In the rows, 128 means zero.
First come named moves, each a turn or a mirror, each shown by rows before and after it. For each pair of rows after them, which moves, in which order, take the first row to the second? The first pair is done for you.
move bosu:
[137 123 139 106 130 141 151 115 161 114 122 131 119 139 118 146 149 140
 119 122 130 116] -> [134 136 137 104 129 144 146 118 157 126 132 137 117 144 113 158 143 139
 124 119 127 115]
[174 130 106 121 138 122 107 168  66 127 155 107  90 138 138  77  88 171
 149 107 142 149] -> [151 123 121 107 139 123 110 149  81 133 149  96  98 139 134  61  77 183
 155  96 119 142]
[134 130 168 118 151 189 117 103 141 104  81 114 135 139 113 153  95 135
 108 145 118 133] -> [149 118 154 117 147 188 118 107 136 107  83 116 129 139 111 164 101 132
 104 154 116 135]
move Toko:
[171 118 115 150 137 116 161 148 106 127 131 114 132 117  93 130 189 104
 149 158 125 168] -> [129 115 108 116 155 124 210 129 145 132 170  99 133 120 128 120 166 129
 140 117 140 136]
[136 112 134 150 137 121  95 132 112 130 106 132 132 120 132  97 124 145
 141 133 108 168] -> [127 123 104 151 124 107 126 146 103 147 136 130 118 120 147  90 137 153
 137 109 130 145]
[148 150 109 144 206 188 129 164 134 121 136 157 134 172 155 139 109 108
 119 112 113 147] -> [170 154 106 153 196 177 115 176 114 119 137 154 120 172 147 143 114 107
 123 118 110 154]
move Relot:
[169 105 145 143 195 143 114 134 148 104 137 109 139 110 131  92 128 132
  94 149 120 131] -> [165 110 145 146 193 153 113 136 154 100 134 123 140 122 147 100 124 129
  91 138 129 120]
[116 152 164  95  70  96 130  83 144 158  78 134 112 125  45 177 177 109
 145 145  85 143] -> [106 128 170  69  85  91 143  74 161 157  91 129 113 113  43 149 163 118
 141 138  79 140]
[185  61 129 103 185 130 111 141 122 129 113 119 113  63  89  61 101 112
 115 170 133 146] -> [166  71 127  81 208 160 138 143 157 108 135 116 129  82 116  76  84 118
 109 155 147 128]
Now pairs of rows:
Each pair is 2 to 3 moves apart.
[105 121 152 118 137 128 133  87 151 137 103 129 135 110 115 108 114 145
 140 127 103 140] -> [ 99 135 149 115 141 154 133  91 152 117 116 130 147 146 134 146 114 143
 137 120 121 121]  Relot then Relot
[120 143  78 157 144 140 151 146 124 127 166 117 144 158 186 155 122 133
 111 114 174 109] -> [142 147  82 186 102  91 108 158  76 152 137 110 115 132 157 137 145 117
 117 134 174 141]  Relot then Relot
[151 101 131 107 134  92 164 130 125 154 153 127  84 101  97 100 142 138
 122 131 145 123] -> [175 107 171 124 149 126 120 120 128 122 118 137 123 117  93 134 122 109
 112 177 118 142]  Toko then Relot then Toko
[132 155 122 147 115 120  91 191 108  91 126 113 133 168 143 204 131 106
  91 121 134 122] -> [102 145  99 139 103  88 134 186 111 134 153 102 117 159 150 172 145 135
 105  80 155 102]  Relot then Toko then Relot
[ 58 129 145 108  91 115 156  95 119 150 159 105 125 131 147  82 133 137
 144  78 105 121] -> [ 96 105 154 123  88  96 122 100  89 163 126 111 118 115 108  61 136 115
 148 118  82 155]  Toko then Toko then Relot
[124 164 153 150 134 169  94 117 144  87 109 139 157 163 160 181 108 121
 120 155 120 127] -> [ 93 157  98 134 108 116 163 140 142 150 170 130 111 149 167 133 142 159
 143  75 168 100]  Toko then Relot then Toko
[125 136  95 160 113 111 101 157  84 138 138 126 114 135 142 128 143 126
 130 129 142 146] -> [109 105 139 114 146 133 104 114 134 120 113 116 152 122 137  98  89 135
 133 141  89 159]  Relot then Toko then Toko
[ 83 137 156 154 109 113  96 108 148 105 105 112 173 145 162 112 120 148
 179 121  96 118] -> [122 136 152 143 141 161 110 134 164  78 128 124 178 168 178 155 119 135
 144 137 136 104]  bosu then Toko then Toko
[146 103 133 148 182 191  72 175  94  79 151  94 143 136 188 152  89 116
  97 168 190 110] -> [163  79 137 166 167 132  38 180  56 112 114  94 107  89 128  94 101  93
 105 189 151 152]  Relot then Relot then Relot
[246  98 168 131 188 158 100 171 145  87  98 131 128 114 115 172 136  76
  92 200 131 152] -> [218 115 164 120 203 193 115 159 170  59 123 132 151 147 143 191 113  86
  87 172 136 121]  bosu then Relot then bosu
[116  55 128 112 155  91 119  95 134 172 130 123 136  80 136  36  77 152
 139 133  89 160] -> [119  73  97 127 138  68 136 123 109 189 154 132 105  81 136  32 100 159
 142 117 120 156]  Toko then Toko
[120 107  86 117 144 115 155 151 115 152 167 102 114 130 152  86  98 160
 123  92 165 107] -> [165  90 123 131 148 109  99 151  96 133 104 109 127  90 117  83  98 124
 118 149 117 155]  Toko then Toko then Relot
[178  86 119  90 176 143 173 142 152 115 153 148 115 112 118 127 116 141
 100 127 152 128] -> [188  82 140 108 160 122 125 135 123 118 104 145 126 101  89 117 116 112
 114 153 111 160]  bosu then Toko
[165 134 122 131 118 134 119 151 108 117 137 144 104 132 101 165 166 104
 107 145 137 130] -> [124 110 166 101 139 138 105 109 146 107 105 134 140 117  99 147 127 113
 112 149  87 142]  Toko then bosu then Toko
